In the rows, 128 means zero.
A single turn carries every row of the set below to another of its rows. Some are shown first; where does it send the rows asked next?
k695: [145 147  90  86 163 112 142 135 127 140 142 149 113 129 154 146 128 128
 162 110]
k354: [127 133 161 109 129 122 134 105 129 144 131  98 126 144 138 126 127 125
 150 112]
k340: [126 121 139 123 138 147 109 109 128 154 150 109 137 143 115 117 115 129
 149 120]
k243: [161 134  78 100 134 100 143 134 121 132 127 155 121 116 146 146 126 147
 159 111]
k736: [143 155 106  98 155  94 142 131 133 139 138 145 106 129 152 135 144 118
 156 104]
k841: [151 143  96  83 152 101 141 128 132 149 135 147 121 127 139 142 138 124
 165 104]
k110: [165 142  76 122 130 100 127 145 119 131 130 153 114 126 156 134 129 145
 155 108]
k32: [123 114 142 123 122 157 111 144 122 145 150 123 127 125 120 103 114 117
 145 116]
k858: [141 134 121 169 126 159 141 127 119 138 167 134 126 119 123 144 101 147
 156 119]
k848: [128 125 136 152 115 161 142 152 116 132 162 142 116 104 125 124 110 127
 148 116]
k275: [141 125 133 159 107 130 150 108 123 136 147 133 134 104 103 137 116 147
 153 114]
k418: [168 136 129 165  99 136 133 132 119 145 142 123 131 132 131 145 111 147
 173 105]
k384: [108 122 139 122 142 142 131 103 119 126 146 114 123 129 135 123 109 142
 129 132]
k875: [151 134 130 163  99 128 156 124 112 119 135 126 120 116 144 147 109 157
 154 115]
k949: [123 141 149 118 145 145 129 121 122 139 147 101 115 155 160 134 113 128
 150 119]
k569: [170 140  80 119 124  94 124 141 123 137 126 150 118 126 146 131 134 143
 158 103]
k992: [134 119 145 146 103 144 144 140 122 137 150 141 127  97 105 117 122 123
 150 109]
k162: [148 156 103 100 158 102 133 137 133 148 144 145 107 136 152 136 142 114
 162 102]
k142: [169 136  75 105 137 110 130 143 122 146 134 155 125 126 143 145 124 142
 169 107]
k761: [111 112 146 120 121 146 129 135 117 127 143 126 120 112 129 104 115 126
 129 123]

k243 turns into k841
k354 turns into k418
Where do these go?
k858 turns into k384
k110 turns into k736
k32 turns into k848

A single turn carries every row of the set below to another of its rows. Some are shown first; where does it send the rows asked next?
k682: [156 128 129 127 127 147 143 123 145 149 130 138 121 152 142 154 108 107]
k170: [109 155 124  98 136 129 157 109 117 107 131 122 142 131 123  98 153 117]
k135: [117 158 122 104 108 134 142 111 127 127 137 119 133 134 142  94 164 111]
k129: [106 140 110 111 117 113 134 121 119 105 127 119 136 120 133  90 161 125]
k273: [112 152 119 106 109 137 142 115 129 118 134 115 131 133 143  94 167 107]
k929: [150 107  99 148 114 122 117 137 140 140 111 126 109 127 135 137 117 128]
k411: [142 120 113 132 155 122 147 132 128 125 105 133 119 129 102 148 100 133]
k705: [144 104 109 144 113 112 113 143 139 134 118 138 115 130 141 144 116 126]
k579: [101 143 113 110 118 118 137 123 121 103 125 117 131 122 128  93 165 120]
k825: [148 122 129 132 133 150 132 121 150 155 131 134 116 139 128 165 124 108]
k640: [108 161 126  98 133 125 155 111 118 112 130 123 138 130 118  99 155 119]
k633: [160 131 119 129 131 154 148 118 143 153 122 127 116 148 132 149 107 111]
k346: [160 146 131 134 134 154 133 117 127 148 131 126 131 144 148 151 116 101]
k974: [139 136 127 136 165 119 136 131 110 115 113 132 135 125 111 151 106 125]
k519: [138 104 113 146 125 122 110 137 145 141 121 134 111 122 126 157 130 124]
k56: [106 147 113 110 114 111 132 122 119 111 127 121 133 120 129  90 164 125]
k510: [118 151 119 104 110 137 143 110 127 123 137 117 137 134 148  93 162 110]
k950: [137 120 125 127 155 117 145 134 129 120 113 144 125 135 109 156 100 128]
k189: [133 117 126 132 157 127 136 129 137 131 118 139 119 127 101 166 117 125]
k12: [147 120 109 155 119 115  99 141 121 131 118 125 124 119 146 138 125 122]
k466: [105 157 125 100 132 133 155 113 121 107 129 119 136 132 122 100 158 112]

k519 turns into k189
k273 turns into k579
Where do these go?
k974 turns into k346
k682 turns into k705
k129 turns into k170
k56 turns into k640
k929 turns into k411

